0: (139, 145, 150, 128, 167, 161, 145, 139, 178, 178, 161, 134, 134, 128, 145)
1: (184, 184, 184, 178, 172, 150, 128, 145, 134, 150, 161, 167, 172, 167, 139)
2: (172, 178, 184, 184, 184, 178, 161, 134, 145, 156, 156, 156, 150, 156, 139)
3: (178, 172, 184, 178, 178, 150, 134, 172, 184, 184, 178, 156, 134, 134, 134)
4: (159, 163, 171, 161, 161, 163, 153, 154, 170, 163, 147, 151, 169, 165, 175)
5: (136, 134, 145, 155, 137, 132, 142, 166, 168, 165, 145, 143, 144, 163, 152)
6: (172, 172, 172, 178, 167, 128, 156, 134, 156, 167, 145, 128, 145, 134, 134)
7: (134, 134, 150, 167, 134, 161, 184, 161, 161, 172, 172, 156, 178, 139, 161)
8: (161, 161, 139, 167, 178, 178, 178, 156, 139, 134, 139, 139, 145, 145, 134)
9: (184, 184, 178, 172, 134, 150, 172, 172, 167, 150, 139, 150, 167, 178, 184)
10: (178, 178, 178, 172, 145, 139, 167, 178, 172, 134, 156, 172, 184, 184, 184)
11: (167, 172, 167, 156, 150, 145, 145, 134, 134, 134, 145, 145, 139, 128, 156)
12: (154, 148, 151, 175, 178, 162, 153, 136, 159, 169, 175, 182, 175, 159, 167)
13: (180, 180, 177, 163, 173, 179, 173, 167, 144, 149, 154, 146, 147, 143, 152)
14: (142, 142, 142, 144, 132, 149, 161, 173, 161, 145, 152, 137, 142, 145, 162)
15: (169, 157, 134, 147, 153, 159, 143, 157, 150, 162, 145, 166, 176, 166, 143)
16: (150, 145, 139, 139, 161, 161, 150, 145, 172, 139, 145, 161, 150, 128, 134)
17: (172, 172, 161, 128, 161, 156, 150, 145, 156, 139, 139, 145, 167, 172, 145)
18: (139, 134, 128, 134, 145, 150, 128, 161, 161, 145, 128, 128, 139, 139, 134)
19: (128, 134, 161, 172, 184, 178, 172, 128, 178, 178, 184, 184, 184, 150, 128)
20: (178, 178, 172, 145, 161, 167, 167, 150, 128, 128, 139, 167, 178, 161, 128)
21: (178, 178, 172, 150, 167, 184, 184, 184, 150, 145, 150, 134, 128, 128, 150)
22: (139, 139, 134, 128, 139, 150, 139, 161, 150, 134, 134, 139, 156, 161, 128)
23: (132, 128, 143, 143, 148, 145, 161, 175, 166, 156, 130, 138, 144, 152, 148)
24: (137, 150, 164, 170, 164, 145, 144, 179, 184, 178, 174, 158, 165, 175, 173)
25: (156, 147, 143, 163, 159, 146, 150, 130, 153, 163, 159, 165, 166, 153, 143)
26: (150, 128, 161, 172, 161, 139, 172, 150, 150, 150, 139, 128, 128, 156, 178)
27: (167, 161, 156, 134, 139, 139, 172, 184, 184, 184, 184, 178, 178, 178, 172)

(163, 161, 167, 169, 167, 160, 143, 145, 163, 135, 148, 161, 168, 171, 169) 4 17
(145, 150, 167, 167, 167, 161, 145, 150, 178, 178, 145, 145, 184, 184, 184) 4 24
(178, 172, 167, 134, 156, 178, 167, 156, 128, 156, 167, 178, 172, 156, 128) 20 15
(145, 145, 145, 139, 134, 134, 156, 145, 139, 134, 150, 139, 172, 167, 128) 22 17
(150, 150, 145, 172, 178, 172, 161, 134, 178, 184, 184, 184, 184, 178, 167) 12 19
(134, 128, 134, 139, 145, 150, 128, 145, 150, 139, 128, 128, 128, 134, 139) 18 22
(150, 154, 159, 170, 149, 172, 169, 156, 153, 160, 164, 163, 161, 163, 177) 4 12
(128, 139, 156, 128, 167, 184, 184, 178, 134, 172, 184, 178, 156, 134, 167) 7 12
(170, 166, 152, 166, 180, 184, 178, 169, 132, 157, 168, 179, 169, 151, 148) 13 12
(139, 156, 172, 178, 172, 145, 150, 184, 184, 178, 178, 172, 167, 172, 167) 24 4
(161, 157, 137, 161, 170, 174, 161, 162, 141, 140, 137, 137, 151, 155, 136) 8 15
(139, 161, 161, 145, 134, 128, 139, 156, 167, 150, 139, 150, 150, 156, 145) 5 14
(174, 170, 179, 172, 159, 154, 152, 175, 169, 165, 165, 156, 142, 134, 144) 3 13
(167, 150, 128, 145, 145, 161, 145, 150, 134, 156, 128, 161, 178, 161, 128) 15 22
(161, 167, 156, 145, 128, 128, 128, 134, 161, 128, 150, 150, 145, 150, 139) 11 17
(161, 157, 150, 136, 145, 172, 177, 174, 150, 165, 170, 136, 157, 141, 152) 14 7
